Some points, one per row:
[ 12  -5  -4 -38   1  15 -25  29  30  10  32  76  16   0  -1  -7  40 -27 -31  30 -11   8  32  -6]
[-13   8  33 -20  -5  -9  -3 -13  -4 -35  -2 -48  24  12  -7   6  12 -10  11 -19  47  -8  17  39]
[ 27   4 -19  -2   6   3  -6 -15 -16 -14  12 -57 -19  -3 -43 -46  16 -45  16 -52   6   5  -7  35]
[ -9   1  -6   9   6  -2  11  -1   9 -11   2  -3   6  14  -8 -11 -19   4   3  -7   4  -2  19   2]
[ 14  -6 -19  27 -17 -23  14 -17 -29  11 -11 -48 -39 -16   1  -7 -15 -11  -5 -30 -10  -2 -42  -2]
[ -2 -19  95  -9  29  80  -1   4  45 -14  47  83  74  31  -8  54 103 -32 -64  60  61   9  96  25]
[ -3 -14  63 -12  19  47  -9  16  44 -10  18  91  49  25  29  74  32   1 -32  55  27  10  78   8]
[ 18  -4  -4  -4  -1 -13  -9 -17 -31   5  16 -44 -16   6 -16 -27  39 -18 -20  -3  11   3 -10  30]
[  3 -17  -2  15 -28 -20  -2 -29 -21  30  42   1 -19  -8   9  -2  26   5 -38  17   3  12 -18  -4]
[ -2  -6  15   6   1 -20  18 -12 -17   3  -6 -12 -11  -1  12   7 -20  22   2   7  -1   7 -25  -5]
[-36  30  57 -49   3   3  18   8  34 -41 -34  13  58  10  11  64 -61  35  54   4  43 -23  42   0]
[-20 -23 -25  27  -9 -30  16   7  17  88  -9  69 -38 -22  60  21 -57  39 -25  41 -74  17 -38 -98]
[-11  -3  19  -9   5   9   8  -1   7  -5  -8  17  14   0  17  22 -11  19   3   9   6  -5   9  -2]
[  -8   30  -15  -32   24   23   23   61   49  -24  -29   19   16   -8    8    2 -119   -5   57  -34  -31   -7   -2  -48]
[  5   9   4   1   4  37  -6  16  28   8   4  18  45  14  42   8   1 -21   6  10  -7   8  22   1]
[  46   26  -77   35   -9   32  -31   35   19   -7   18    3   -6  -11  -61 -105   43  -85   24  -17  -38   15   -9  -27]
[ -5  -9  -1   2  32 -22  17 -14  -2  25 -19 -13  -6  -7  24   8 -19  28   0  -3 -13  -3 -13 -21]
[ 15   6  -6   7  -1  -9  -3 -29 -35  -5  10 -74 -12   9 -26 -27  37 -24   4 -37  18  -1  -5  47]
[-18 -22  33 -11   0  22  -2  -1  47  16  26 112   9  19  31  72   8  29 -35  57  -1  -6  31 -29]
Then 12 other points, each followed by its number:
[-45  28  36 -47  -7  13  14  11  22 -19 -38  -4  69  -1  24  68 -74  41  43   0  35 -19  44  -4] 0
[ -2 -12  45 -26  -2  22  10  -1  21  -4   5  32  30  13  22  46   6  17 -18  30  29  -2  28   6] 1
[ -11    5    0   -8  -18 -127   74 -105  -90   29  -91 -127  -70  -56   57   -1 -127  127   66  -33   10  -74 -109   -3] 2
[-23   9  50 -15  13  50  -2  24  53 -52  28  56  71  30   0  27  55 -25 -23  13  43  -3  88  27] 3
[ -5 -12  32  -5  -2   2  22 -18  -5 -14   3  -8  17  16   0  17  31   4 -14   4  25  -7  12  27] 4
[ -33   68   51  -46   16   88   19   76  105  -52  -48   94   94   25   74   77 -127  -13   81   27   -5    1   88  -66] 5
[-17  16  15 -14   9  45  10  35  36 -24 -17  32  30  10  11  26 -41   9  18   1 -14  -7  10 -20] 6
[ 16 -15 -10  19  -5 -22 -13  -9 -26  17  11 -25 -38 -20 -22 -29  30  -8 -12  -2 -10   8 -13  23] 7
[ 14  11 -52   8  -2 -16   5  16 -11  10 -11 -15 -21 -26  -5 -29 -47  -6  34 -25 -37  -3 -33 -42] 8
[-24 -19 -23  37  -7 -32  15 -12  -1  75   8 101 -33 -23  71  36 -52  51 -28  43 -72   9 -38 -78] 9
[  15  -31  -14   16  -20  -56   11  -64  -57   13  -13 -114  -38   -7  -25  -35   38   10  -17  -31   27  -13  -49   65] 10
[ 12   1 -27   1   4  10  -8  10  -4  -1  -2 -17   4   3  -9 -21  20 -27   8 -19   5   2  -6   9] 11
Which of these numbered points is nearest to each point below by angle, seen from the average point of the first points? Its number follows each.
[-18   6  13  -9 -10 -53  20 -36 -28  -5 -21 -60 -24 -19  14  14 -45  33  19 -13  11  -7 -24  14] > 2
[  5 -11  12  -6  -3 -15  -6 -25 -18  -5   5 -26  -3   2  -9  -7  26  -4  -9   1  25  -4   2  30] > 10
[  2 -43  74  -2   5  66   3   5  34  16  57 127  39  20  51  90  93  58 -88 105 -14  26  57 -26] > 1
[  17  -36   16   37  -22  -71   -1 -105  -95   47   12 -127  -67    9  -16  -34   69   20  -58  -16   55   -9  -69   81] > 10
[-18  12  35 -14   1  10   6  13  14 -21 -18   4  27   6   9  28 -27  15  19   1  14 -10  17   2] > 0
[-13   1   8 -23  -2  18  -1  32  37  -8   1  59  33  -4  20  23 -22  -6   9  25 -11  -9  24 -38] > 5
[-10  21  28 -20   0 -20  -4 -10 -12 -29 -19 -77  30  10 -69 -26   7   6  29 -39  47 -24   6  61] > 10
[ -1  -5  19 -21  -2 -26   5 -24 -21 -22  -8 -38  -3  -6  -4   0  -1  12   9  -8   5  -9  -2  32] > 10
[ 15 -18 -30  23   0  -3  -5   2   6  31  20   5 -37 -17   1 -12  21  -5 -29   0 -17  12 -25  -8] > 7
[  0  -4  31 -18  11  38 -15  21  21 -14  15  37  23   7  -9  13  30 -22 -17  19   8  10  29   6] > 3
[  8 -15  41  11  -3   3   7 -42 -22   4  39  -8   3  14 -13   6  90 -19 -65  29  51   2  25  60] > 4
[ -16   10  -19   -8  -18  -59   11  -23  -39  -20  -41 -102  -19  -30   17  -11  -73   43   48  -54   12  -19  -47   13] > 2
Now 12 new points, numbered from 0 again:
[  8   7 -42  24   1 -20  16  11 -16  16 -12 -18 -30 -26   2 -11 -37  -3  29 -10 -35  10 -41 -30] 0
[-16 -15  -3  -1  -1 -11  -6  -5 -44  -3 -18 -58   1  -8 -23 -23  42   9  21 -31  11  25  13  37] 1
[ 20  10 -28  13   4  23 -22  28  17   7  21  17  15   6 -28 -28  22 -33 -11  -5 -16  22  16 -18] 2
[ 14 -24 -22   9  -7 -31   5 -41 -32  20   5 -59 -39  -2  18  -5  39  33 -19  22   8 -10 -34   8] 3
[  3  -6 -41  15  -5 -20   6  15  -4  37   1  31 -22 -24  24  -6 -45   9   3  13 -49  -8 -38 -64] 4
[-20  15  43 -33  11  24   5  10  41 -23  -8   4  46  27  19  37  -7  19  23  23  21 -14  44   6] 5
[  9  -4  -8   1  -4   9 -15   6  -1   8   3 -12 -12   2  -4 -16   1  -8   6   4 -12   5  -5  20] 6
[ -3   8   0  -4 -65  11 -16   9  15  -8  -4 -10  10   5 -12  -5 -18 -10   4 -10   2   3   8  11] 7
[-15 -16  19  -8  -6 -17  16 -23 -14  19   6  20   5   1  20  24  13   5 -18  17  -3   3   1   5] 8
[ 29 -31  58  37 -20 -10  -8 -55 -19 -12  68 -16   0 -10 -34  -1 125  -5 -62  23  48   0  17  77] 9
[-43  -4  34   2   5  30  24 -14  34  11  15  78  23 -10  49  77 -41  37  15  37 -13  -8  11 -21] 10
[  3 -15  -6   2   3 -32   5 -22 -39   8 -14 -42 -27  -2  12 -10 -19  28   7 -20  -1 -15 -33   8] 11
The same question for these:
[  2   0  19 -12   4   1   1 -14  -9 -11  -7 -38  18  14 -12   6  12   1   1 -11  29  -8   6  27] > 1
[-36 -50  48   5 -23 -56  14 -67 -48  34   9   3 -39   0  44  63  16  44 -53  36  20 -15 -26  13] > 8
[ 23 -45  45   3  -4  13 -10 -53 -23  23  54  27  -7  13  -9   6 127 -13 -87  42  45  -6  15  67] > 9
[-24  -3  38  -7 -15  -9  10 -30  -2  -5   6   7   5 -23  18  34  -1  18 -24  19  23  -6  23  23] > 8
[ -3 -28 -77  34  -2 -43   7 -11 -11  69 -13 -16 -52 -35  13 -42 -61  -8  13 -35 -59  28 -64 -70] > 0
[-14  64 -21 -15  16  13  14  61  49 -64 -69 -61  30  -1 -57 -44 -76 -37  94 -70   1 -13  18 -18] > 7
[ 10 -31  36   8  -2   1 -14 -36 -27  21  28 -11 -12  18 -16  -5  87 -11 -58  26  36  -9   7  46] > 9
[-13 -13  34  -5  -5 -18  11 -23  -1  -3  -8   1   1   2  25  28 -10  27 -20  11  12 -20   0   0] > 8
[-10 -13  36 -15   5 -22  13 -47 -38 -25 -10 -87  13  20 -22  -5  39   4  -7 -17  63 -30   6  76] > 1
[ 11 -24  -4  25  -5  -8   2 -23 -12  28  18   7 -36   7   1 -10  34   3 -30   8  -3   1 -18   6] > 3
[-24   1   2  -8   6  20  -5  36  38   9  -6  78  26 -12  31  28 -45  14   1  36 -28   0  21 -60] > 10
[ -2  -5  30   8   2  10   2 -11   2 -11   7  11  15  14   8  23  37   5 -17  11  23  -3  15  24] > 9
